128 stands for zero in the data rows.
Here are some rows, each followed by its group. Groups can overlap.
[109 130 123 144  85 134 119 147 107 123 107 146 147 147 161 134 135 115
 105 124  81  84 104 117 108 103 129 143 132 100 100 169 145 145 167 111
 130 124 115 141 111  99  90 123 101 109 105 115 123 135 112 115] 1
[ 74 143 101 146 140 143  72 193 145 162 122 166 151 109 124 101 134  88
 110 158  81 116 144 122  76  77 161 173  85  96 123 157 178 159 173 113
 117 119 143 119 175 114 110 130 150 135 176 112  91 143 119 127] 2
[131 122 143 137  85 143 146 140 106 107 115 126 133 155 172 136 138 135
  92  97 100  73 117 111 125 117 101 141 136 112  88 171 127 144 151 117
 134 129 104 127  97  98  76 115 107 122  97 108 129 140 107 124] 1
[110 138 119 134  94 157 126 142 120 144 132 129 126 159 158 119 155 140
  92 127  84  83 128 114 115 103 111 138 140 112  77 159 124 141 160 130
 125 133 104 144 113  95  86 130  99 131  86 104 124 129 106 140] 1
[133 140 103 118 143 131 124 108 135 142 126 127 122 132 112 139 125 127
 136 132 120 142 116 129 125 131 138 120 131 146 125 116 136 113 122 141
 139 140 123 127 153 142 150 124 127 114 124 155 111 130 136 125] 3
[181 156 114  68 168 173 183  90 155 157 169  72  69 148 102 146 151 179
 135 100 154 163 139 127 170 167  82  76 173 187 102  83  76  67  89 191
 145 177 108 111 150 165 165 148 123 157  85 155 126 113 136 177] 4
[ 79 116 116 151 137 142  69 180 156 143 105 157 151 132 169  73 128 110
  91 181  96 104 194 110  75  60 170 181  50 107 130 157 166 179 145 106
 105 127 150  85 170  83 111 152 197 150 196  81  88 145  89 118] 2
[129 113 112 139 112  96 108 109 104  97  85 154 154 124 136 163  94 104
 143 122 117 121  83 126 120 125 151 130 120 125 147 139 161 135 135 108
 140 124 122 120 130 127 140 103 124  71 142 164 125 134 133  85] 5
[120 132 140 145 142 100 114 130 130 146 131 140 144  89  89 125 117 106
 161 152 145 161 123 139 137 137 164 120 135 118 172 103 137 122 121 121
 115 111 166 157 133 155 148 142 140 136 147 133 140 106 165 124] 3
[178 128 108  46 202 155 172  59 166 121 213  53  52 146  71 118 154 213
 156 105 218 193 169 161 165 194  55  88 140 201 111  53  70  74  39 185
 127 154  87  86 151 171 184 112 123 158 108 165 147 155 110 189] 4
[111  97 174 166  77  83 121 129  88  89 121 147 156 127 150 112 113 128
 122 134 137  97 126 129 127 129 132 154 123  87 143 153 131 166 132  79
 106  89 137 163  59  94  90 106 102 111 112  94 171 134 121 102] 1
[ 93 104 139 157 109 111 100 134 123 129 134 146 147 129 150  91 126 129
 116 167 121 112 159 130 108 102 147 152  93 100 129 139 137 165 129  99
 105 102 137 142 106  94 108 128 131 137 133  91 141 133 107 118] 1
[128 133 123 140 122 116 112 106 129 143 115 136 140 137 133 125 116 126
 136 160 123 141 127 119 130 116 159 116 126 134 143 119 126 129 121 126
 128 128 151 145 125 122 140 144 143 128 123 123 128 105 132 118] 3
[153 127 134 139 121  80 132 113 103  81  78 150 155  99 109 183  88  84
 160  99 139 143  56 134 143 154 143 118 151 126 180 129 154 119 134 104
 145 114 133 129 127 162 155 102 132  72 154 172 131 123 158  83] 5
[137 124 131 143 122  83 123 112 100  94  95 149 153 105 110 164  94  99
 161 112 138 139  75 138 134 146 151 125 137 122 167 126 152 123 125 107
 138 106 134 141 124 149 149 104 123  78 143 163 139 126 153  89] 5
[184 147 117  61 184 187 189 103 163 149 177  61  59 147 100 133 159 183
 127  91 165 166 159 137 170 169  68  87 157 192  93  82  72  71  88 197
 145 181 102  86 155 167 165 152 138 174 102 152 117 127 121 190] 4
[125 125 148 142 140  88 124 133 132 131 129 143 143  87  92 126 110 101
 168 144 159 161 123 139 140 143 159 125 131 117 181 103 134 127 122 111
 118 102 162 150 119 154 150 137 141 133 161 130 141 110 158 120] 3
[119 118 142 146  90 149 137 145 114 129 111 132 140 158 182 113 142 133
  83 131  89  77 137 105 120  94 119 143 130 112  95 171 124 154 152 119
 127 135 118 130 107  82  76 144 123 134 102  87 127 126 104 127] 1
[165 156 139  95 156 166 183 122 144 162 164  82  90 132 105 134 154 158
 134 107 148 154 138 124 171 159  93  94 175 160 111 101  78  84 109 172
 139 156 127 133 133 155 145 163 123 177  95 137 128 102 141 179] 4
[141 119 132 135 126  78 128 114 104  80  99 146 149 101 108 169  87  95
 165 105 155 143  77 141 133 153 138 127 135 123 171 123 154 126 123 103
 134 110 123 125 125 158 147  91 129  73 154 167 140 136 151  88] 5
[156 142  94  69 187 152 149  72 161 142 191  80  76 141  78 132 150 176
 158 128 181 187 149 149 150 173  97  88 142 184 110  64  91  78  77 182
 131 154 107 114 160 167 181 127 117 150 107 166 132 138 130 172] 4
[ 82 119 114 154  75 145 102 133 116 147 148 139 135 171 176  98 159 142
  81 158  74  76 143 116  89  90 125 153 116  97  65 169 129 163 166 115
 111 111 107 166 101  70  67 117  79 131  76  87 138 144  92 134] 1
[163 144 119  80 160 177 172 113 150 143 168  79  79 149 115 134 155 169
 122  93 146 145 145 136 157 154  81  98 155 167  91 107  90  91 105 174
 140 165 103 104 143 152 140 139 123 160 102 140 123 129 122 175] 4
[ 83 129 113 153 105 119  87 143 120 145 151 152 143 129 120 105 142 121
 122 160  98 112 127 130  93 108 141 152 118  94 101 144 141 152 163 113
 108 100 125 172 120 104  95 113  89 127 110 104 133 144 120 128] 1
[172 141 109  56 191 164 176  84 161 128 193  66  61 138  86 128 157 190
 147  92 189 181 161 152 164 182  63  89 147 192 108  71  77  76  70 187
 143 164  94  93 149 171 176 126 124 157 110 160 135 148 120 180] 4
[ 83 101 141 154 104 122  91 184 119  97 108 159 157 122 166  94 124 111
  88 141 100  81 157 130  81  88 131 188  72  85 120 180 168 183 158  83
 106 103 120 105 124  85  80 104 147 116 171  91 122 164  88 108] 2
[170 135 117  56 188 168 182  90 161 128 208  58  55 140  94 114 159 206
 137  96 195 165 177 153 161 182  47  94 140 186  96  73  68  82  64 182
 127 161  81  87 143 165 156 123 125 165  98 151 142 158 106 188] 4
[ 98 126 136 145  87 129 129 155 108 122 147 137 133 130 136 121 153 127
 111 116 103  90 114 128 108 129 102 150 143  88  92 164 133 147 169 105
 117  98 102 166  89 109  74 101  69 124  94 103 143 149 116 138] 1
[128 142 144 153 125 105 130 151 125 148 117 148 148  99 109 137 114  91
 152 132 126 141  99 127 138 135 163 127 153 109 163 125 134 122 144 118
 127 110 167 160 117 150 132 146 132 137 138 123 133 100 163 121] 3
[187 152 127  65 167 173 198  91 152 139 178  63  66 147 107 147 159 185
 132  86 171 159 139 141 177 182  64  75 179 187  94  87  64  71  88 185
 146 174  98 111 131 168 156 139 115 158  80 152 133 123 131 180] 4
[136 135 118 135 122  95 121 122 110  98  92 152 145 106 106 176  94  87
 157 111 127 136  69 136 128 141 146 123 137 125 159 130 162 119 139 115
 141 118 125 128 140 152 148 104 123  76 147 171 123 124 149  93] 5
[ 97 129 109 148 103 128 101 139 121 131 116 152 148 137 143 124 128 111
 116 142  88 102 113 122  98 101 145 146 120 103 107 156 151 147 162 115
 125 114 119 147 130 104 102 114 110 112 119 120 114 136 123 114] 1
[126  97 139 144  80 140 120 112 106 105  87 132 139 179 212 114 123 146
  75 132  95  70 148 103 116  90 121 142 106 121  98 169 126 160 131 109
 128 140 118 112 101  67  86 132 139 115  98  98 129 129  88 103] 1
[104 115 122 146  78 147 110 114 111 142 132 131 129 172 180 107 155 153
  92 157  88  83 145 111 110  94 125 134 122 110  74 161 117 153 145 121
 118 119 113 158  93  70  82 123  87 130  69  91 139 131  98 129] 1
[154 129 142 113 168 122 141 125 150 127 130 117 119 103  98 128 114 125
 149 125 167 164 144 135 144 150 135 110 123 149 169  99 121 112  97 139
 132 138 150 102 150 159 166 140 169 144 175 145 127 121 141 135] 3
[ 57 140 107 149 139 141  69 208 152 158 140 167 146  95 112  83 149  94
 114 155  89 112 150 134  63  84 154 184  83  81 116 160 175 164 183 109
 107 101 141 128 170 116 101 127 132 146 181  99  99 160 111 143] 2
[138 109 141 144 110  57 121  82  90  87 101 147 159 105 104 168  88 110
 173 121 160 150  75 144 137 159 153 114 132 123 181 112 143 124 106  95
 134  97 135 148 101 148 158  92 112  69 138 172 160 127 156  79] 5
[123 131 133 135  86 164 142 133 118 146 122 122 123 170 173 126 153 143
  84 129  86  81 127 109 126 105 110 126 147 117  74 160 112 137 150 135
 129 140 112 139 104  88  88 138 100 141  76  99 122 121 105 134] 1
[172 133 107  61 186 158 165  83 159 118 172  73  68 139  92 137 142 182
 140 101 181 171 149 147 155 171  78  94 136 188 117  80  92  82  77 179
 139 167  99  81 156 167 176 123 131 144 123 164 131 142 122 165] 4
[ 96 119 123 142 126 139  98 177 141 132 111 147 144 123 150 104 126 112
 102 144 104 105 153 120 100  91 142 159  86 109 127 157 158 159 149 111
 115 128 134 105 151 104 107 132 153 134 166 102 109 138 105 120] 2
[132 123 125 141 125  79 109 116 107  99  95 156 158  97 102 161  85  87
 165 119 138 150  80 141 124 143 157 133 128 121 174 124 162 127 132 103
 134 109 140 134 134 153 151 109 134  78 158 165 134 128 156  85] 5
[166 154 114  75 173 175 174 102 161 156 192  71  69 139  88 131 169 182
 138 103 165 167 156 142 164 171  77  85 166 176 101  83  72  76  92 186
 138 163 104 119 145 168 159 141 111 174  92 143 128 126 134 188] 4
Which group is second nearest to each row below, going by the distance to the group's nearest row?
[172 150 123  71 176 174 189 126 157 138 174  76  74 130  93 140 154 161
 137  77 162 161 138 139 169 172  68  98 170 173 107  97  86  77 106 178
 144 165  98 101 151 173 152 140 120 164 113 147 121 132 133 184] -> 3
[147 129 164 147 144  98 137 121 131 154 114 129 144  96 107 124 101 117
 164 146 162 169 130 126 163 143 172 103 145 133 196  89 111 112 101 126
 125 121 186 151 109 155 158 175 173 154 147 126 142  79 174 123] -> 5
Which group is nearest to each row below, going by the distance to the centre of the group?
[165 142 117  82 159 166 172  96 149 141 162  82  83 150 109 139 154 174
 130 108 154 156 142 134 155 157  84  88 157 175 102  97  83  87  96 179
 142 166 103 107 143 149 150 138 119 151  90 148 125 121 129 166] -> 4
Which group is second nearest to each row below, going by the average distance to the group's rows?
[157 167  92 102 154 167 150  94 149 185 137  98  95 151 112 151 148 144
 135 132 116 162 119 118 161 136 132  77 172 174 112  94  90  80 116 189
 150 170 134 137 159 149 166 165 126 154  85 160 107  89 152 155] -> 3
[143 131 114 139 106  92 124 100  97 101  84 150 150 124 122 179 101  94
 154 111 117 129  58 127 133 139 147 118 147 125 150 132 153 120 140 117
 154 114 122 149 126 141 145 102 104  71 126 172 129 120 155  84] -> 3
[ 71 127 120 143 133 139  83 207 139 134 135 156 144 101 126  90 152  96
 104 143  99  99 158 132  75  89 130 191  85  82 109 167 173 169 169 101
 106 106 128 112 156 112  88 116 144 140 181 101 109 167 102 136] -> 1
[ 91 116 133 161  87 130 104 160 110 122 113 154 153 144 166 117 131 113
  98 136  82  76 121 116  94  90 132 166 105  91 100 178 152 168 168 101
 116 108 119 144 111  84  78 109 107 114 124  97 123 145 103 111] -> 2
[125 132 155 157 139  99 119 139 134 157 124 139 148  93 103 118 114 106
 162 151 145 157 132 127 142 134 172 122 133 115 181 102 127 126 118 118
 117 113 182 158 115 145 145 162 148 153 153 116 137  94 164 123] -> 5
[123 115 158 142 139  81 128 118 126 118 134 135 143  95  99 123 109 117
 164 140 171 160 130 146 146 153 149 126 127 119 180 101 124 132 104 108
 114  99 158 148 108 150 153 127 139 131 154 124 154 114 153 117] -> 5
[114 106 149 147  83 144 126 139 118 125 107 132 139 170 201 109 135 144
  79 141  95  72 159 105 115  91 119 146 109 111  94 168 121 164 142 107
 119 131 123 123  92  65  78 140 132 133 109  84 136 133  92 121] -> 2
[109 146 141 151 144 109 111 174 135 157 135 147 152  82  92 118 130  85
 152 146 129 152 130 136 126 127 167 141 131 102 166 120 143 133 150 116
 117 103 171 158 135 152 132 147 144 152 166 114 126 104 163 133] -> 5
